50 stands for zero in the data rows.
Some points, each followed by its number:
[59. 25. 61. 46. 39. 18. 42. 24. 34. 51. 43. 59. 56. 43. 49. 35. 46. 35.
 59. 47.] 0
[56. 32. 51. 70. 60. 30. 48. 48. 27. 48. 23. 19. 42. 10. 50. 62. 25. 59.
 39. 10.] 1
[60. 27. 66. 57. 48. 12. 37. 29. 37. 44. 57. 75. 58. 62. 38. 28. 72. 27.
 58. 85.] 2
[49. 58. 38. 43. 46. 50. 59. 53. 46. 47. 38. 30. 47. 29. 56. 54. 34. 39.
 48. 24.] 3
[59. 25. 62. 67. 62. 35. 70. 43. 38. 43. 51. 54. 64. 25. 72. 66. 55. 57.
 60. 30.] 4
[48. 80. 44. 46. 38. 45. 66. 43. 55. 44. 39. 52. 48. 64. 54. 32. 58. 40.
 50. 74.] 5
[31. 57. 46. 37. 23. 72. 43. 73. 74. 59. 60. 20. 66. 43. 62. 65. 33. 66.
 49. 21.] 6
[85. 69. 82. 92. 56. 21. 41. 69. 42. 57. 74. 71. 41. 70. 37. 57. 61. 55.
 59. 70.] 7
[ 7. 63. 35. 42. 44. 51. 50. 42. 62. 53. 49. 92. 30. 81. 34. 13. 82. 51.
 57. 99.] 8
[45. 38. 53. 57. 57. 14. 40. 35. 29. 35. 25. 24. 51. 19. 38. 52. 56. 44.
 39. 44.] 9
[76. 51. 89. 70. 68. 44. 72. 54. 55. 64. 61. 62. 66. 56. 71. 70. 73. 60.
 68. 76.] 10
[50. 82. 46. 85. 66. 54. 39. 74. 43. 49. 63. 53. 34. 43. 41. 61. 49. 67.
 50. 48.] 11
[44. 65. 41. 51. 45. 61. 45. 64. 51. 50. 60. 61. 49. 65. 51. 40. 54. 52.
 59. 51.] 12
[41. 47. 24. 20. 24. 32. 48. 19. 30. 23. 16. 32. 32. 36. 34. 20. 47. 18.
 39. 47.] 13
[27. 49. 39. 46. 40. 85. 59. 67. 66. 65. 44. 27. 63. 78. 50. 54. 54. 63.
 43. 70.] 14
[41. 43. 29. 43. 37. 30. 34. 32. 32. 25. 39. 30. 24. 35. 37. 36. 35. 29.
 31. 33.] 15
[51. 58. 65. 52. 68. 86. 75. 79. 94. 81. 54. 70. 63. 95. 67. 45. 82. 78.
 61. 99.] 16
[63. 55. 58. 61. 55. 45. 61. 52. 36. 32. 50. 43. 38. 29. 46. 62. 48. 49.
 50. 43.] 17
[55. 63. 61. 56. 55. 49. 49. 53. 48. 47. 57. 65. 49. 60. 46. 44. 59. 45.
 59. 55.] 18
[46. 77. 39. 44. 53. 58. 53. 55. 58. 49. 41. 65. 46. 59. 51. 44. 57. 51.
 50. 57.] 19
[61. 80. 49. 59. 48. 64. 66. 61. 69. 58. 68. 65. 39. 62. 57. 51. 73. 61.
 62. 58.] 20
[32. 58. 39. 56. 56. 71. 55. 59. 58. 49. 52. 54. 55. 62. 48. 45. 50. 46.
 48. 58.] 21
[55. 62. 34. 46. 48. 46. 50. 43. 50. 28. 35. 47. 45. 46. 46. 46. 46. 47.
 46. 55.] 22
[33. 53. 41. 52. 54. 72. 47. 52. 60. 52. 39. 40. 55. 60. 36. 44. 55. 65.
 48. 62.] 23
[56. 70. 63. 80. 79. 60. 66. 67. 68. 65. 59. 75. 75. 55. 59. 67. 52. 64.
 65. 75.] 24
[53. 73. 60. 68. 70. 33. 40. 60. 46. 45. 50. 46. 59. 38. 40. 56. 36. 56.
 52. 61.] 25
[79. 67. 79. 77. 64. 42. 59. 57. 54. 58. 64. 82. 68. 74. 48. 49. 76. 54.
 71. 97.] 26
[51. 58. 54. 61. 47. 91. 56. 63. 71. 63. 55. 40. 64. 72. 65. 68. 60. 66.
 49. 51.] 27
[68. 27. 74. 55. 72. 49. 70. 48. 32. 60. 49. 42. 57. 25. 63. 75. 36. 43.
 56. 15.] 28
New points follow, each followed by the number of its nearest point above.
[32. 56. 36. 42. 32. 12. 22. 31. 20. 27. 38. 39. 24. 31. 34. 15. 32. 31.
 32. 47.] 15
[62. 43. 67. 45. 52. 73. 43. 65. 80. 76. 64. 58. 49. 66. 53. 57. 58. 70.
 54. 56.] 27
[57. 31. 67. 57. 56. 20. 59. 36. 34. 49. 35. 50. 62. 35. 61. 59. 52. 52.
 48. 41.] 4
[32. 47. 28. 51. 42. 30. 23. 47. 24. 27. 41. 26. 23. 14. 22. 43. 16. 45.
 30. 16.] 15
[79. 45. 77. 74. 43. 27. 50. 55. 45. 60. 69. 77. 46. 53. 48. 55. 62. 50.
 61. 69.] 7
[54. 61. 47. 66. 71. 55. 49. 56. 43. 51. 55. 60. 58. 55. 42. 54. 52. 53.
 54. 47.] 18
[72. 51. 82. 71. 69. 29. 69. 53. 39. 64. 65. 63. 69. 51. 66. 63. 70. 50.
 60. 73.] 10
[38. 65. 28. 50. 41. 40. 25. 53. 37. 38. 49. 53. 34. 53. 34. 40. 46. 36.
 42. 53.] 22
[72. 59. 81. 75. 65. 47. 65. 49. 49. 61. 72. 62. 68. 58. 72. 76. 68. 73.
 70. 50.] 10
[44. 21. 74. 58. 62. 27. 53. 40. 32. 37. 36. 39. 62. 25. 78. 62. 47. 49.
 53. 37.] 4
[ 8. 34. 20. 24. 21. 50. 26. 41. 47. 41. 38. 34. 24. 34. 31. 34. 22. 33.
 32. 31.] 15
[65. 82. 60. 80. 81. 73. 63. 73. 76. 67. 70. 72. 71. 65. 50. 71. 58. 71.
 68. 71.] 24
[38. 69. 39. 48. 59. 41. 63. 30. 47. 43. 55. 73. 53. 76. 50. 29. 61. 39.
 49. 86.] 5
[66. 70. 65. 51. 45. 93. 66. 87. 91. 77. 82. 48. 79. 73. 68. 80. 50. 74.
 66. 59.] 27
[59. 32. 61. 59. 52. 34. 43. 31. 34. 53. 56. 51. 60. 46. 55. 55. 55. 36.
 43. 50.] 0
[81. 59. 84. 74. 90. 49. 74. 60. 60. 62. 60. 67. 75. 55. 79. 78. 63. 56.
 67. 67.] 10
[72. 55. 53. 67. 56. 34. 51. 31. 45. 45. 52. 57. 60. 69. 44. 41. 64. 29.
 65. 61.] 18
[44. 69. 58. 57. 60. 92. 86. 81. 79. 80. 58. 64. 77. 82. 68. 58. 68. 72.
 64. 78.] 16
[31. 56. 23. 40. 28. 57. 56. 46. 56. 50. 45. 37. 48. 43. 50. 53. 48. 47.
 46. 30.] 3
[48. 37. 37. 39. 42. 58. 62. 49. 38. 26. 28. 15. 48. 17. 52. 67. 27. 44.
 27. 12.] 3
[37. 44. 24. 39. 44.  8. 24. 36. 25. 27. 30. 31. 29. 20. 23. 34. 27. 30.
 15. 32.] 15
[ 0.  0. 16.  0. 24. 47. 23. 22. 50. 35. 26. 70.  7. 60. 17.  0. 52. 28.
 24. 68.] 13
[21. 35. 13. 40. 47. 49. 24. 52. 54. 49. 45. 42. 30. 34. 30. 36. 35. 57.
 38. 26.] 15
[22. 59. 45. 35. 28. 76. 49. 65. 61. 62. 55. 31. 43. 44. 55. 62. 40. 61.
 63. 34.] 6
[71. 60. 58. 63. 73. 48. 63. 58. 39. 49. 65. 65. 61. 62. 55. 47. 62. 40.
 56. 64.] 18
[43. 66. 27. 40. 51. 62. 38. 59. 54. 49. 59. 42. 40. 42. 55. 55. 33. 53.
 41. 33.] 3
[52. 32. 42. 41. 50. 15. 31. 40. 31. 25. 35. 21. 34. 25. 32. 37. 27. 31.
 28. 18.] 15
[59. 41. 62. 62. 63. 29. 41. 51. 33. 47. 47. 42. 36. 35. 57. 66. 42. 46.
 45. 27.] 17
[66.  0. 62. 44. 32. 48. 24. 11. 29. 52. 99. 87. 63. 99. 16.  0. 86.  0.
 80. 99.] 2
[15. 19. 78. 54. 62. 28. 52. 71. 20. 50. 30.  0.  5.  0. 80. 99.  0. 61.
 20.  0.] 1
[67. 70. 62. 75. 83. 49. 71. 58. 58. 65. 59. 59. 77. 64. 59. 57. 63. 68.
 58. 55.] 24
[84. 59. 72. 75. 79. 51. 69. 67. 46. 53. 70. 57. 69. 55. 71. 68. 71. 54.
 67. 52.] 10
[51. 76. 63. 64. 56. 65. 53. 48. 53. 48. 58. 62. 55. 77. 53. 32. 62. 38.
 46. 68.] 18
[39. 13. 45. 50. 36. 19. 40. 34. 14. 24. 51. 35. 27. 25. 47. 52. 29. 31.
 40. 21.] 15
[60. 84. 51. 59. 58. 70. 62. 69. 76. 71. 70. 59. 59. 59. 75. 62. 60. 65.
 67. 49.] 20
[69. 43. 53. 53. 39. 22. 39. 39. 41. 35. 64. 70. 35. 69. 20. 17. 64. 20.
 57. 86.] 2
[59. 37. 36. 31. 35. 14. 43. 15. 11. 20. 32. 52. 37. 49. 27.  9. 48.  1.
 32. 66.] 13
[79. 56. 80. 66. 58. 35. 57. 42. 56. 54. 62. 80. 61. 78. 45. 44. 73. 43.
 54. 85.] 26
[48. 72. 47. 59. 59. 79. 66. 74. 62. 63. 71. 81. 56. 75. 66. 56. 69. 63.
 71. 66.] 20
[30. 73. 38. 37. 16. 73. 54. 58. 60. 51. 45.  5. 58. 31. 58. 62. 32. 54.
 45. 11.] 6
[30. 49. 35. 49. 60. 41. 30. 47. 45. 34. 27. 41. 49. 41. 36. 35. 38. 45.
 37. 47.] 22
[62. 44. 78. 55. 68. 34. 70. 30. 46. 63. 48. 71. 76. 58. 66. 58. 68. 53.
 61. 72.] 10
